Z: 3 groups of rows, each row roughly a mix of its group's hidden directions:
Z (107 x 11):
[[ 33   7 -12  14 -15 -32  20 -22  16  -8 -56]
 [-16 -21 -42 -16  29  12  31  -7 -49   6   0]
 [ 42  -9  27  -6   1   7  34   9  52  19  -8]
 [-15  -1 -24 -68 -30  -2   6 -19  -6   7  14]
 [ -1  51   3 -25  -6   4 -34 -10 -22  43 -15]
 [ 16  13 -66   7 -34 -11 -20   6 -12  19   4]
 [  9 -25  -8  40 -11   1  26  28  38  40  12]
 [ 30 -32  -4 -42  19 -33  28  16   0 -29 -10]
 [-21 -19 -29  16  40  42  -1  26 -12  30 -12]
 [ 15 -37  14  22   5 -15  25  12  46  41   5]
 [ 16 -33   8  14 -37  45 -11   4  33  21 -20]
 [  5  29  38  -7  47  40  -1 -25  15  -7   2]
 [ 17 -29  33 -14  48  23  -2  13  18 -21  30]
 [  5   0  20 -41 -44  12  -2  26 -32  -4  34]
 [  4  -3  24 -29  22  -3 -52 -15 -12 -44  13]
 [-20 -49  38  -5 -23 -31   9  19 -28  11  -1]
 [  2 -30  57 -28  13 -11   8 -11  39  11  -4]
 [-42  26 -27  27 -34  -5 -15 -36  15   9 -13]
 [-31  23 -36   4  11 -20   8 -46 -32   7  23]
 [-22  62 -14   2  -9 -22  24  -4 -19 -19 -27]
 [ 10  23 -46 -11  -4  28  -7   2  34  15 -44]
 [ 17  14  30 -26  -1 -24 -48  -4 -26 -37  -3]
 [ 32  -1  11  -5  -8 -15 -21  63 -16  -5  32]
 [  7   2  36 -36   2 -26 -56 -14  -4 -16 -13]
 [ -5 -14  43 -31  24  13  41 -26  31  -3  -7]
 [ 43  37 -35   5 -28 -18  -6  -1   6   4 -38]
 [-47  -7   3   9  41  -6 -16 -32  36  22   4]
 [  7 -57 -19  22  28 -23  20  -8 -16 -29  -7]
 [ -3   8  -2   3  12  43 -40  -3  17  29  48]
 [ 18  22 -28 -48  35  13 -26  12 -22 -13 -19]
 [  3 -21 -31  17  19  48 -12  22  10 -17 -42]
 [ 10  23 -46  -1 -29 -10   2  43 -36 -18   0]
 [ 40   7  17  -2  -2 -31 -20  47 -18 -33  13]
 [  8  47   8  16 -17 -10  12 -23  -2  -2 -58]
 [ 16 -21 -14  15  13  19 -41  44 -15 -23 -33]
 [  5  25  30  -9  34 -47 -18  19  -1 -14 -34]
 [ -7 -23  23  -1  57  13 -17 -43   0  20   7]
 [ -6  15 -31 -29  -3  28  32 -10  33 -19  41]
 [ 36  12  40  -7  16 -16 -13  42  24 -15  28]
 [ 37 -48  32  25  12 -12 -13  22  27 -13  -5]
 [ 23 -38  33  -3  28   2  21  -2  44 -29   5]
 [  0 -15  22  15 -37  31 -44 -29  33  -6  -3]
 [ 47 -43  20  11 -13  11  30  32   8  16  -4]
 [-14  10 -41  13 -26  37 -13  46   1  18 -18]
 [ 20  34  21  15  38  47 -25  14  -4 -14  12]
 [ 24   2  17 -10 -15 -45  -4  29  44 -27  18]
 [-38 -21  48  -3   0 -30  18  -7 -24   5 -31]
 [ 45  12 -24 -35  16  26 -14   9   9   2 -43]
 [-31   9  -8  -8  18  32 -51  -5 -24   7 -37]
 [ 20  12 -46 -26  13 -10  15  42 -22  22  24]
 [  5  36   1   1  -3   6 -39  22 -34 -49 -14]
 [ 27 -32   7   2 -11  40  11  30  35   9 -35]
 [ 37  22 -36  27  18  18 -30 -33  11  18  -9]
 [ 25   1   2 -10  19  -6 -23  68  -8 -15  22]
 [-11 -10  12  11 -10  18 -69  17  28   4 -17]
 [ 24 -24  26   0  46   9  -2  35 -15 -38   9]
 [ 50 -35  14  -4 -10 -30 -15  16  37   8 -14]
 [ 21   6 -24  10 -47   9 -20  24  41  15  28]
 [-12  -7 -39 -16 -35  38  15 -24 -38  11 -10]
 [ -2  37 -22  17 -13 -13  10  23  55  21  23]
 [ -7  51 -17 -10 -40  19  -9 -15  28  30   9]
 [-26   0 -21  -1 -21  38  -3  28  48   1 -32]
 [-14  -2 -27  21 -10 -10  30 -16  43  40 -29]
 [  6  15  15 -10  34  43 -27  29 -11  -8  42]
 [ -6 -10  -4  33 -44  34 -32   6  21  31 -18]
 [-23  24 -14 -49  -2 -26 -22 -20 -42  -1  10]
 [ 21  14 -32 -10 -30  17  14  50 -13 -34  10]
 [ 21 -36 -18   9  26 -12  37  -5   4  35 -39]
 [-21   0  14  10   9   9  46 -27  57  12   0]
 [ 41   1  -4  43 -24  -9 -16  42   1 -21 -22]
 [-16 -20  11 -48  21 -37  21  -8 -37   0 -19]
 [ 53 -20 -25  29   4 -10 -19  37  -5 -22  -5]
 [-12  28 -34  28  11 -24 -37 -36 -28  -8  -4]
 [ 11   0  -5  19  -8 -36  51 -19 -18  22  39]
 [  9  14 -14  -6  -9  -2 -29  64 -18   9 -35]
 [ 39 -28  20   8  40  34  15  25  16 -21  -2]
 [-14  21  15  -5 -46 -39 -28   2 -26   4  33]
 [-37  28  12 -21 -17 -37 -42 -23 -19  -7  -3]
 [ 32 -10  28 -21  25 -30 -22  44  12 -22 -10]
 [-20   5 -23 -23  17 -16  57 -30 -18  13  22]
 [ 29 -11  27  11  -5  46 -29   6   3 -39 -27]
 [ 34   0  18  -8 -25 -16   5  15 -41   4  52]
 [-12 -34  -4  41  40  19 -20 -38   0  13  14]
 [-14  -6 -31  28   3  28  44 -48   2  11   3]
 [-25  -6 -32   6 -45  23 -40   6   0  28  20]
 [ 13 -18   4  18 -47  38   1  14  37   9 -31]
 [ -7  -7   4  31 -17 -26  -2 -41 -18  35  43]
 [  2   3 -38 -11   7  10  35  17 -59  16  12]
 [  4 -10  17 -10  -8 -13  46 -32  56  -6   7]
 [-21   8 -24   9  19  -7  13 -65  -2  14 -29]
 [-17 -11  12  20 -22  28 -59 -32  -4  19  -7]
 [-23  28 -44 -23 -18   5  25  -4 -46  14   1]
 [ -7 -12  10  13  25  59 -17 -22  14 -38 -10]
 [-10  14  26 -10  13 -61   5 -41   9   5  15]
 [ 14 -25 -23  25 -27 -42  26   0   0 -21 -38]
 [ 33 -14  63  -2  -8 -12 -23  24  18 -15  -5]
 [  5   1  47 -13  19 -37 -41  -9  20  -5 -28]
 [  2  -3 -15 -51   9  18 -27  32 -39 -16 -18]
 [  2   3  17 -10 -42  12  -6  48  36  -1  34]
 [-25   6   1  -2  22 -13  14 -55 -39  33   0]
 [  6   7 -16  41  37  -9  30 -37  34  14  -3]
 [  7 -45  -5 -12  48 -23   0   3 -42 -14  -5]
 [ 40 -13   3  12  46  39  -8   2 -13 -36  -2]
 [ 50 -12 -28  24  39  14 -12 -23  23 -12   2]
 [ 14 -35  42  23 -19 -23  39 -16   7  23   9]
 [ 34  -2  33 -40  26  12  14  18  34 -25  13]
 [-32  -5  19  20 -60  -9  15 -31   7  18  10]]
which group is each row in? (one row of each group first):
[ -8  11 -45 -17 -20   5  29   1 -37  -8  44]  U
[ -3  -8  31  32 -46 -41 -33   7   2   9  -7]  W
[ 40  -4 -48  35 -30 -15 -22  10   8   9 -12]  J

[ 27 -26  30 -22 -51   9   4   2   5  20 -35]  W
[ -4 -22 -32  25 -27 -36  18  19 -32 -24 -25]  J
[ 14 -21 -21  14   9  54  45   3 -26  11  -5]  U
[-27  14  58   0 -31  11  -7  39   7   4   9]  J
[ -9  16   1   7  26  26  21 -13 -32  17 -59]  U
[ 22 -28 -10  34 -27   1  25   9  10  13  53]  U
[ -2 -32   3   0 -13  46   7 -41  -7  41 -19]  U
[ 14  -3  -6 -36   1  17 -36  16  19  33  48]  J
[-42   8 -35 -14   4  12  -8   4 -51   9  32]  J
[ 20  33  16  19   5  22   7 -40  49   1 -22]  J
[  3  31 -43  -7  13   3  20   8 -47 -35  -9]  J
